One vector is turned by the same rotation once a tick. Each row is the vector after some number of ticks, and that number follows the row.
The counts run from 0 to 430.
[142 110 102 165  71 110 132  97 109 183 124  89 151 145 122 136 151 150
 125 143  54 143 146 161 145 130 180  98 116 124 146 130 115 125 112 117
 160 123 149 123 150 111  98 129 140 120 129 117 159 135 126 110 127 120
 143 141 111 143 146  96 118 102 162  79 148 118 146 163  76  56 154 165
 136 150  95 186 132 152 137  77 167 158 104 124 153 115 114 130 105] => 286
[134 118 104 176 126 102 153  98 117 181 136 124 145 140 102  85 150 147
 151 130  70 129 144 175 122  95 142  98 116 134 137 134 127  86 115 110
 155 108 142 145 120 128 116 141 167 146  86 152 150 124 119  87 106 114
 118 131 116  72 146 102 168 118 147  87 148 111 159 114  78  91 129 161
 147 101 116 177 129 190 165  93 132 121  85 162 154 138 125 143 125] => 159
[128 105 103 160  95 125 166 119  94 175 153 126 182 141 135 144 148 153
 143 125  61 139 160 167 158 136 128 101  96  90 129 136 114 109 101 139
 182 137 118 105 126 124  85 130 140 145 125 121 154 122 140  98 108 116
 133 133 117 132 174 105 156 111 154  98 159 137 159 150  76  73 121 134
 164 152 114 183 135 154 146  85 143 155  95 128 152 131 124 121 122] => 323
[134 116  85 157 109 112 136 116 117 211 148 127 145 154 103 108 140 138
 151 106  75 113 148 176 116 103 141 107  90 114 127 136 142 116 118 122
 158 117 132 135 133 114 112 134 171 151 107 121 145 125 123 101 110 109
 129 122 129 106 157  92 169 116 146 100 160 130 178 109  95  85 111 165
 177 107 111 174 123 187 171  86 132 144  99 182 165 134 121 127 138] => 185
[141 118  94 179 108  99 142 117 129 194 130 117 139 146  89  84 150 131
 139 120  61 121 158 187 107 108 149  91 106 139 139 130 136 106 125 123
 134 125 133 153 138 131 125 138 174 145 104 138 157 124 113 103 116 109
 111 121 129  91 158 119 147 109 144  89 141 105 163 122  73  83 149 168
 151 114  88 172 127 187 153 101 139 143 109 165 146 146 116 144 113] => 178
[123 136 105 192  89  91 129 107 143 169 135 106 143 151 101  90 150 113
 146 126  57 113 153 202 142 119 145 110 112 126 132 145 138  94 132 124
 134 124 142 153 142 128 110 124 174 157 107 139 141 140 115 110 117  96
 130 120 120  82 133 121 148  98 125  93 140 117 135 120  73  80 170 160
 120 130  98 163 117 163 157  87 132 156  91 147 154 141 102 144 105] => 422
[109 117 123 188 117 127 178 107 101 162 150 130 175 136 136 130 145 150
 153 123  75 129 155 177 161 109 125  99 111 110 133 129 106  91 112 130
 171 118 140 126 110 131  69 131 133 138 104 147 155 135 129  86 103 121
 133 144  97  86 172 105 168 126 158  99 154 144 154 144  75  80 130 131
 130 145 131 182 135 171 156  92 145 132  82 141 139 123 135 142 138] => 341
[136 118  90 178  72  96 123  98 101 166 133  95 140 148 143 125 175 142
 128 134  57 137 135 156 142 141 135  96  95  95 121 151 127 132 122 116
 181 129 132 106 165 122  89 112 137 147 124 126 130 130 139 122 146 117
 142 122 124 146 144 127 129  95 144 100 146 149 142 169  65  56 139 167
 122 159 100 170 139 147 142  75 142 152  88 122 152 115  95 113 100] => 36
[141 121 102 186 118  90 149 103 109 172 131 112 151 148 117  90 163 161
 139 120  64 105 136 181 108  92 125 113 109 111 127 144 133 108 134 111
 158 106 130 146 155 126 103 121 155 162  79 143 130 116 126 100 126 109
 106 131 119 102 143 116 168 112 141 123 140 134 178 134  93  86 116 171
 155 113 110 172 150 177 178  97 109 123  80 167 146 138  99 126 123] => 407
[119 133 103 192  79 118 146 101 124 180 125  99 127 152 120 107 158 106
 133 105  81 116 134 161 124 114 159  85 111 150 125 135 117 127 138 112
 148 116 168 136 139 123  87 118 145 118 119 140 143 143 113 117 139 124
 159 128 101 103 137 108 142 110 157  78 145 142 139 147  76  49 162 179
  86 133 107 158 130 185 153  90 161 133 114 159 151 104 126 151 126] => 245
[105 124 124 204  92  99 154 107 121 150 134  98 170 141 132 136 170 139
 132 129  49 119 154 183 162 125 131 105 117 113 142 134 107 112 140 138
 145 133 147 126 139 134  73 123 130 135 119 140 150 144 122 109 117 115
 147 143  86 106 142 128 146 109 151 102 125 147 142 171  67  71 161 153
 100 162  94 170 133 145 155  93 159 156 102 129 143 127 101 148 114] => 333
[135 116  93 181  91 128 164 105  88 173 149 124 142 139 136 107 147 142
 137 122  75 148 137 153 148 113 136  66 116 134 118 127 104 114 105  97
 192 108 148 120 127 125  95 110 128 133 107 143 140 130 125  95 145 130
 108 138 113 105 170 108 139 120 157  73 161 143 147 138  76  64 125 153
 121 144 138 182 139 189 140  94 145 120  90 143 138 122 118 130 125] => 26
[130 101 102 175 112 117 161 100  95 170 149 121 169 134 146 130 161 154
 144 135  71 143 155 162 149 138 105 102  89  84 129 142 123 100  98 138
 180 144 121 106 127 140  89 134 144 158 123 134 147 123 137  95 118 113
 133 120 115 110 171 115 154 107 154  94 155 132 149 152  55  78 128 129
 159 150 120 179 134 153 136  74 144 142  93 115 151 135 133 114 110] => 77
[123 134  99 184 106 100 154 110 111 166 148 133 146 152 117  86 157 127
 150 111  66 106 144 186 136 110 111 101 102 116 114 152 130  98 123 114
 174 119 124 139 138 130  99 110 169 164  87 150 127 124 124 102 126 105
 107 120 126  85 154 122 179 112 129 115 155 142 153 113  80  87 122 158
 127 119 125 158 136 180 178  89 115 130  74 153 147 141 103 134 116] => 409
[143 112  82 161  94 130 155 113 106 204 139 129 146 158 122 108 136 136
 147  90  94 118 141 160 107 110 150  96  82 135 116 127 131 123 123 127
 160 126 144 139 132 113  99 118 149 131 121 125 154 117 121 107 126 122
 138 122 118 120 174  97 151 114 160  87 165 138 178 131  91  64 118 166
 152 125 121 173 139 190 162  92 131 133 114 182 161 110 139 120 141] => 229
[129 105 106 178  92 105 148 100 100 179 132  97 143 134 135 142 149 163
 123 124  56 138 132 153 140 104 159  99 126 127 140 129 102 134 113 100
 162  99 147 119 136 117  81 123 116 122 104 129 153 137 126  99 125 129
 125 157  96 127 147  92 141 122 167  89 147 143 167 158  91  59 126 168
 134 136 107 191 134 173 153  94 162 128  96 161 140 116 108 134 134] => 293
[118 105 106 190 105 120 179 124  97 174 147 119 163 130 133 122 151 153
 134 115  59 143 160 174 152 110 126  71 117 127 142 120  99 119 113 127
 169 130 124 121 122 127  89 116 135 137 116 134 157 126 121  87 118 121
 100 146 104 111 184 120 143 123 158  89 142 138 158 151  71  72 126 148
 132 151 118 190 134 180 148 110 155 143 102 145 132 144 109 134 124] => 316
[139 120  92 184 103  74 120  97 127 181 112  89 124 147 103  95 173 132
 136 133  54 107 144 175  98 123 141 106  95 109 138 152 150 110 136 123
 135 122 134 135 165 130 121 135 179 152 101 132 141 118 120 126 116 107
 135 115 128 113 127 126 154 105 138 105 130 117 157 147  67  85 146 183
 145 117  73 157 137 162 159  94 138 152 106 156 153 132  99 130 104] => 174
[124 127 109 167  98  91 141  93 115 172 133 114 161 157 119 114 166 134
 139 120  68 100 139 170 129 120 129 133  95  86 120 160 131 100 124 125
 166 125 116 131 142 121  91 127 162 159  97 147 133 124 147 111 108 110
 155 124 120 113 122 105 197 105 139 123 159 137 162 129  95  81 119 170
 140 111 115 148 139 150 189  76 108 135  60 143 169 115 119 131 124] => 143
[114 119 116 185 107 103 155  94 111 159 135 108 175 148 136 136 171 149
 141 121  68 111 145 169 145 126 112 138  96  72 125 157 129 107 118 144
 160 131 121 119 142 129  68 125 135 162 113 138 140 136 146 108 105 109
 159 131  97 114 133 111 185 105 145 120 151 148 164 159  81  75 125 151
 136 139 115 161 137 135 176  77 121 141  76 134 163 110 125 119 121] => 99
[129 131  91 168  69 125 138  94 108 171 141 115 146 155 133 121 153 117
 147 134  87 137 135 152 157 139 156  87 102 120 122 144 116 101 108 111
 181 124 161 114 136 117  87 119 154 130 126 135 137 143 126 118 144 122
 157 125 120 121 144 101 137 101 147  73 166 138 126 148  61  57 163 152
 109 156 121 167 129 161 138  63 156 150  94 111 164 103 130 125 110] => 13
[149 108  98 181  92 108 149  96  93 176 125  89 141 149 130 120 149 169
 132 130  68 135 126 154 125 103 161  83 119 147 134 127 109 119 118 101
 168  97 159 127 155 113  97 128 126 123 104 128 144 131 119 107 141 130
 119 144  98 126 149  99 121 112 169  87 141 134 163 161  79  55 143 170
 126 142 111 187 154 178 142  96 152 118 101 158 136 118 114 120 126] => 22
[150 121 104 163 112 101 141  81 107 168 133 110 164 148 120 106 158 158
 157 160  74 119 143 160 126 125 136 131  97  90 135 157 137  63 103 119
 182 123 134 128 141 125 107 149 171 152  94 146 144 119 140 108 115 111
 143 118 123 103 133  99 165 107 147 104 150 117 151 141  62  88 145 153
 160 123 109 169 149 145 154  68 117 134  78 121 157 123 128 115 110] => 393
[138 118  89 175 108  89 118  92 113 180 125 113 129 148 113 104 174 131
 142 140  65 108 136 160 112 129 117 118  84  83 121 165 155 105 118 118
 169 120 132 114 149 131 109 131 177 162  91 139 128 123 138 124 127 114
 153 106 132 111 126 113 180 112 133 114 145 132 157 143  68  88 118 176
 155 112  91 152 138 161 162  78 127 140  88 149 171 121 115 116 112] => 168
[136 105  84 178 122 118 140  98 116 199 131 117 130 145 110 103 141 143
 153 109  86 119 137 168 103  93 145  99  93 134 133 130 140 112 125 113
 144 103 158 144 132 118 101 141 156 133 103 129 153 136 113 106 120 122
 141 128 111  95 153  87 155 122 155  84 149 126 179 130  81  80 132 167
 153 111 102 178 133 196 153  96 152 129 117 192 153 121 137 132 140] => 204
[133  98 107 179 106 111 167 114  92 175 140 114 168 136 138 137 154 176
 135 113  50 132 151 167 135 108 126  98 106 106 133 129 113 127 118 126
 169 120 120 115 138 120  84 119 125 138 112 125 152 124 135  95 115 126
 111 148 102 133 169 111 151 124 164 111 143 144 178 159  87  69 103 153
 155 143 114 190 147 173 160 100 146 139  97 156 141 129 109 121 132] => 318
[148 117 119 174 113  91 167 103 119 180 123 101 174 149 111  93 160 168
 133 116  59 111 151 182 108  96 153 115 117 129 143 132 124  97 127 127
 137 128 118 154 143 127 111 136 154 147  98 147 162 109 130  91 104 115
 115 135 109  96 150 114 161 107 161 109 140 112 175 131  91  73 139 170
 142 117 100 176 152 163 184 104 107 126  84 153 150 142 112 134 119] => 135
[113 121  93 184  86 115 142 104  90 160 147 126 141 135 142 139 170 129
 138 137  65 147 141 153 164 145 108  86 100  93 122 147 117 120 108 116
 199 123 145  88 128 132  82 116 139 139 112 138 128 136 136 112 134 125
 144 126 119 122 149 112 157 117 143  88 158 159 135 162  64  71 119 148
 118 156 117 167 129 162 133  72 165 145  87 122 150 114 116 130 113] => 302
[110 132  95 192  98  97 147 119 127 185 143 128 130 146 101  94 159 113
 142  99  66 102 145 185 128 102 123  94  99 124 120 150 137 126 140 120
 149 120 138 144 132 130 100 112 165 155  94 142 138 126 115 105 122 109
 122 125 124  89 147 119 177 117 132 103 150 142 159 114  92  79 122 176
 129 113 109 156 123 190 179  99 139 139  96 182 153 141 108 148 123] => 182
[107 114 100 196 108 112 158 105  91 161 151 123 161 131 149 125 178 146
 139 121  66 136 148 163 157 133  83  99  96  83 115 149 119 113 111 132
 188 129 128 108 129 144  73 114 131 162 112 143 129 132 136  97 125 117
 131 128 108 105 157 124 169 110 140 108 150 159 156 163  61  74 114 137
 125 153 128 167 133 161 151  83 146 134  84 139 146 122 118 120 116] => 75
[113 127 125 200 106  95 152  88 127 152 119  89 166 140 127 121 179 140
 134 136  65 112 148 176 142 128 132 128 109  99 138 151 127  91 134 143
 141 135 138 135 143 140  78 135 139 146 109 150 145 143 136 112 112 112
 160 137  93  94 123 126 165  99 145 103 136 134 138 161  59  72 168 158
 102 143  99 156 131 128 159  84 135 142  87 118 155 120 118 141 107] => 106
[123 106 116 181 118 110 160  93  92 162 140 113 176 141 145 141 165 170
 148 131  71 111 138 157 140 114 114 131  94  78 132 143 113  96 116 130
 176 117 138 109 142 123  69 130 128 149  99 138 141 127 143 105 111 122
 152 136  98 117 143 103 181 117 158 122 142 149 168 167  72  80 112 151
 146 140 110 172 152 151 158  83 134 134  83 146 152 112 130 119 135] => 344
[130 112  91 182 119 119 145 108 123 199 136 125 131 140 105  95 142 131
 156 112  87 118 145 178 114 102 145  94 100 142 131 127 138 105 121 114
 141 109 163 147 122 125 105 135 160 132 104 137 154 137 102 106 115 117
 136 125 109  82 157  95 154 120 152  75 145 121 166 121  76  86 139 164
 139 116 106 173 122 198 149  96 157 133 119 184 151 126 136 145 135] => 203
[133  98 101 162  96 115 148 111  97 175 146 113 179 142 140 149 155 160
 141 130  57 132 157 164 149 133 129 120  87  84 131 133 116 113 102 141
 178 136 118 105 137 117  85 128 138 145 127 114 155 123 143 106 110 116
 140 132 119 145 165 105 155 113 159 106 153 143 171 161  72  77 120 146
 166 149 107 182 139 148 146  79 143 156  99 129 155 119 120 110 124] => 324
[135 108 109 184 114  98 152  85 105 157 121  96 179 145 140 133 174 166
 146 153  72 119 147 163 126 129 125 126  96  81 139 151 122  85 114 142
 159 132 140 113 153 132  84 145 144 146 112 141 150 131 140 119 115 121
 158 125 108 122 140 123 158 113 161 117 131 138 153 183  52  76 141 149
 148 146  98 164 158 135 142  81 135 145  97 120 149 111 121 114 106] => 350
